Each row is where one point has got to under a steady rotation. How many ticks took it there?
The counts run from 0 to 915.
[145 141 151 157 137 142  94 142 126 105 140 106 154  89  62 100 140 127
 104 115 137 120 109 136 105 132 127 124 180 159 100 120 131 123 167  83
 149 126 119 128  82 104 119 165 109 125 143 119  73  81 105 151 138 138
 124  85 131 121 111 115 109]	532
[141 104  98 133 182 133 105 133 153  86 129 134 138 127  57 105 124 141
 127 148 146 158  89 148 135 127  94 127 139 138 136 151 183 157 136 105
 136 134 116 148 135 135 116 137 138 101 144 110 123 114  66 123 112 165
 124 111 120  85 152 144 145]	799
[116 122 100 151 136 129 117 134 152 119 111  95 108  83  65 101 112 141
  74 132 154 132 104 154 127 156 108 130 146 151 129 125 169 153 141  89
 151 136 116 176 104 100 112 126 115 115 124 142 119  93  75 165 110 159
 135  71 131 107 133 122 143]	711
[139 127 106 173 159 133 138 133 111  83 126 139 142  88  33  87 104 143
  97 159 120 103 157 125 149 149 111 140 143 150 118 138 122 127 184 100
 130 134 138 135 113 140 145 148 119 139 139 123 102 129  89 135 124 158
 129 108 133 125 139 176 145]	302
[161 151 132 153 138 154  85 145 156  83 100  96 145 112  80  98 107 135
 113  94 160 141 101 132 132 167 124 131 144 142 118 133 147 144 153  88
 157 128 121 111  72 113 137 130 120 106 127 112 111  98  61 151 109 153
 129  95 148 115 135 138 118]	747
[110 113 114 141 176 126 126 147 139 103 128 151 151 133  35  86 130 120
 116 149 113 102 116 146 121 121  98 112 151 164 144 148 134 111 159 112
 121 135 136 147 126 126 161 135 136 141 161 103  61  93  98 139 149 157
 129 110 124 120  93 129 126]	846
[146 115  94 153 163 101 120 129 150  97 155 122 140 143  42  92 116 123
 130 147 138 133 109 128 146 138  92 148 155 138 127 172 151 133 123 101
 118 123 138 137 103 131 133 151 112 108 165 131 109  91  81 122 134 174
 150  93 136 113 153 142 155]	697
[137 106  99 126 164 106 106 167 163 111 117 130 156  83  73 133 154 126
 106 141 111 152  98 148 129 127 104 135 164 156 115 134 173 127 136 104
 127  96 104 157 106 104 115 129 122 132 151 120  96 107  76 149  98 130
 159 119 118 102 138 164 138]	357
[127 130 114 137 187 105 107 164 144  91 113 120 150 120  53 104 117 155
  81 169 122 133 116 114 171 150 137 129 150 133 143 129 183 118 178  95
 141 138 129 115  99 104 145 139 128 144 142 105 114  90  83 149 113 150
 140 118 125 154 144 142 120]	132
[115 118 101 119 176 122 105 147 154  99 123 114 118 123  38 119 123 146
  97 163 144 136  97 144 139 132 124 158 154 127 123 139 170 151 148 111
 134 126 132 153 122 110 124 135 120  94 158 126 123  89 106 149 130 178
 141 105 128  97 156 128 139]	902
[116 112 109 129 157 102 153 138 142  98 143 139 136 123  53 103 141 143
  70 155 158 140 120 134 165 125 134 117 154 159 154 140 166 142 154 114
 130 128 129 149 104 123 135 131 139 112 117  99 112  76  95 178 117 183
 134 128 111 116 143 121 150]	478
[113  91 102 146 149 154 128 132 124  94 116 123 120 123  44  71 115 152
 108 135 133 102 153 148 151 136  90 132 138 152 147 133 141 123 161 115
 134 130 131 157 111 117 149 131 147 143 136 116  87 115  83 146 119 158
 144 109 132  94 106 146 153]	838
[129 122 101 144 173 115 141 137 172 100 131 123 162 120  88  84 116 137
 115 130 149 125 105 115 162 148  98 112 147 156 132 142 158  88 139 110
 154 134 108 122 119 115 112 143 142 124 132 111  87  62  79 135 128 175
 124  76 144 137 113 122 130]	786
[144  95 124 136 170 107 118 141 150  89 145 138 162 148  50 102 157 134
 121 148 143 128 114 123 132 103 111 123 196 167 137 156 150 131 150 131
 113 115 124 130 102 120 136 136 148 126 147  98  78  98  94 144 123 171
 126 136 110  94 129 132 148]	39
[156 150 132 155 146 129 109 156 136  98 113 112 170  92  79 107 151 126
 102 106 138 137 109 123 122 111 122 116 156 167 113 141 132 106 157  97
 133 127 120 111  73 106 135 165 123 123 146  86  92  85  87 161 146 161
 136 106 137 133 115 121 121]	128
[146 129 133 155 164 156 123 135 113  64 114 117 154 105  80  76 148 144
 112 128 149 131 114 111 174 133 119 130 144 139 123 120 155 112 158 116
 141 153 112 130  91 131 119 161 118 114 126 102  99  97  55 152 121 174
 133 108 149 129 147 123 133]	559
[131 118 120 154 180 140 118 133 146  68 124 112 142 126  56  67  88 132
 115 146 150 100 119 119 154 159 113 134 158 134 155 125 130 123 162 113
 147 159 135 135 104 142 119 136 107 120 122 110 139  84  75 134 143 171
 111  99 135 112 144 136 145]	389
[118 106 107 146 179 150 118 137 120  97 154 154 147 138  53  89 122 123
 117 163 109 106 133 156 134 125 100 135 144 158 149 133 137 108 154 115
 125 135 127 164 127 127 131 150 110 140 148 108  54 108  86 131 136 136
 131  92 115  95 128 128 128]	207
[148 111 102 160 162 159 130 155 115  96 113 146 164 101  69 101 117 133
 105 128 133 115 137 119 137 119 115 123 143 182 126 131 131 130 206 106
 144 147 126 116 107 129 154 135 147 136 156 107  87 116  92 167 120 179
 126 123 130 119 101 142 123]	854
[132 117 105 148 173 136 108 134 155  93  93 118 131 131  49  93 111 134
 134 116 150 138 106 160 138 134  84 107 140 156 154 151 121 142 144 117
 138 141 137 143  99 159 140 130 120 143 162  91 140 108  71 134 125 150
 124 111 133  78 133 134 153]	820
[145 132 107 163 180 119 130 141 141  78  96 118 167 114  72  93 136 126
 109 125 151 116  98 118 164 125 109 124 120 149 128 160 154 120 122 107
 122 145 126 153  94 130 120 146 114 113 133 119 109  90  52 146 142 186
 141  99 160 145 141 135 128]	888
[142 130 112 166 163 134 141 122 133  80 143 126 146  87  38  83 136 158
 118 137 138 144 149 131 143 136 110 130 160 167 121 134 124 128 162 122
 122 145 102 116  91 154 135 167 123 129 140  90 112 125 104 115 129 189
 118 131 143 113 126 158 154]	68
[130 131 150 151 162 143  91 132 153  96 109 111 135  92  50  97 105 127
 111 125 151 120 105 145 113 171 133 112 168 149 144 119 132 161 174  95
 167 139 122 145  87 106 109 124 112 135 102 111 116 113  81 147 111 139
 107 100 125 109 143 156 116]	409
[136 134 106 149 179 117 115 140 167  96  95 101 149  55  59  99 108 124
 112 115 138 128 101 141 124 171 110 124 158 144 120 120 130 122 154 101
 157 140  97 149  82 119 113 141  97 133  98 111 135 104  90 130 124 152
 126  95 138 114 143 163 134]	174
[154 124  96 155 163 114 126 160 171 100 121 120 177  93  98  98 145 115
 130 110 148 137  97 116 130 121 122 116 170 167 115 119 125 109 188 103
 158 140 105 121  85 126 108 136 117 130 139  99 106  77  83 162 125 167
 117 105 143 132 110 131 153]	363
[117 108 103 136 138 131 101 143 159 110  90  83 118  87  63  94 118 145
 103 105 159 133  95 149 127 149  98 137 145 155 128 118 140 142 146 102
 153 139 121 159 107 115 120 119 112 124 130 130 131  89  98 164 122 157
 133  85 147  95 115 131 155]	710
[144 107 101 158 171 115 119 144 134  88 153 112 113 126  52 100 137 151
  95 159 132 164 125 141 152 142 109 153 156 126 113 134 177 146 149  96
 127 120 120 157 111 123  99 146 118 130 147 115 131 107  72 135 104 144
 139 102 131 102 162 135 166]	161
[151 144  97 129 165 130  93 154 150 130 110 114 166 102  84 108 135 107
 125 111 137 124  94 138 121 124 101 135 169 154 110 132 131 112 166  99
 158 141 133 113  89 108 140 139 122 110 163 126  89  77  84 174 134 175
 142 104 143 119 124 129 117]	129
[146  99  87 145 173 133 126 140 137  86 139 120 130 120  44 100 130 149
 132 149 138 156 124 162 152 126  88 128 151 142 119 150 170 145 124 117
 123 133 118 156 144 135 105 155 120 122 154 121  98 108  76 116 119 157
 130  90 136  84 148 135 148]	800
[122 100 120 117 178 124 125 148 126  97 117 135 150 122  56 102 151 149
  98 160 139 120 121 124 158 105 125 128 156 171 153 118 160 111 182 143
 139 140 121 136 122 108 137 134 147 138 131  98  91 104  93 155 119 183
 132 138 117 102 124 143 133]	244
[141 126 108 144 175 103 109 148 156  97 128 120 157  75  61 139 108 126
  90 148 148 137  86 136 120 152 128 133 154 156 110 131 155 164 180  84
 151 123 126 149 105 114  97 128 118 114 133 131 113  96  95 137 119 161
 113  99 127 122 152 154 113]	703
[131 117  98 145 164 131 151 147 140  88 112 129 152  97  81  99 119 148
  84 139 155 145 110 111 165 152 126 118 132 149 144 113 169 122 168 108
 165 150 100 146 106 123 109 123 130 115 105 107 117  91  70 157 104 173
 119  95 138 123 133 137 140]	580
[142  92 110 136 170 131  80 153 149  90 119 112 145 119  47 129 166 115
 139 148 143 138 100 136 122 103 112 143 181 151 106 146 140 152 141 128
 115 121 132 161 104 112 123 135 116 112 156 134 109 117  76 149 122 159
 144 131 130  90 145 135 149]	885
[143 138 100 168 172 124 131 122 129 104 170 154 141 128  38 103 101 131
 111 165 116 137 130 146 130 153  98 140 156 145 132 151 156 127 174  74
 150 135 119 131 124 125 125 156 111 119 131 115  78  96 100 114 124 147
 117  79 132 122 139 136 120]	404
[133 126 115 147 164 129 136 129 117 102 115 114 153 122  66  85 158 142
 104 120 165 122 116 132 162 105 122 103 152 169 136 135 142 113 159 129
 149 154 126 136  97 120 121 155 138 133 132  94 109  74  69 182 140 191
 139 116 139 112 118 101 140]	457
[141 129 105 154 194 127 108 136 160  92 133 133 135 116  47  87 115 139
 117 144 144 118 122 134 146 174 112 135 156 136 146 144 138 132 170 112
 157 155 122 139  80 137 118 156 100 119 126 109 145 100  77 129 114 162
 114 104 133 106 170 158 140]	388
[136 114  90 143 159 119 112 149 173 108 109 105 154  94  66  84 110 106
 137 103 136 112 105 124 127 149 102 147 184 151 113 145 111 121 153 103
 149 128 118 136  91 123 135 130  95 131 142 135 141  95  97 136 135 159
 136  91 155  94 124 152 151]	915
[125 111 129 166 144 120 123 133 158 114 129 108 151  86  61 104 127 111
 113 129 144 101 101 137  89 138 121 122 187 168 104 134 123 140 160  89
 134 121 117 163  82  97 118 128 119 130 119 143  77  95 100 152 131 144
 115  94 117 109 127 150 124]	297
[126  98 124 145 152 146 101 154 150  65 111 115 156  93  55  79 132 129
 124 137 110 127 125 122 131 141  98 133 173 159 122 123 124 110 176 110
 128 114 127 119 108 123 161 121 131 137 159 123  62 115 102 130 118 133
 122 100 139 109 101 158 151]	744
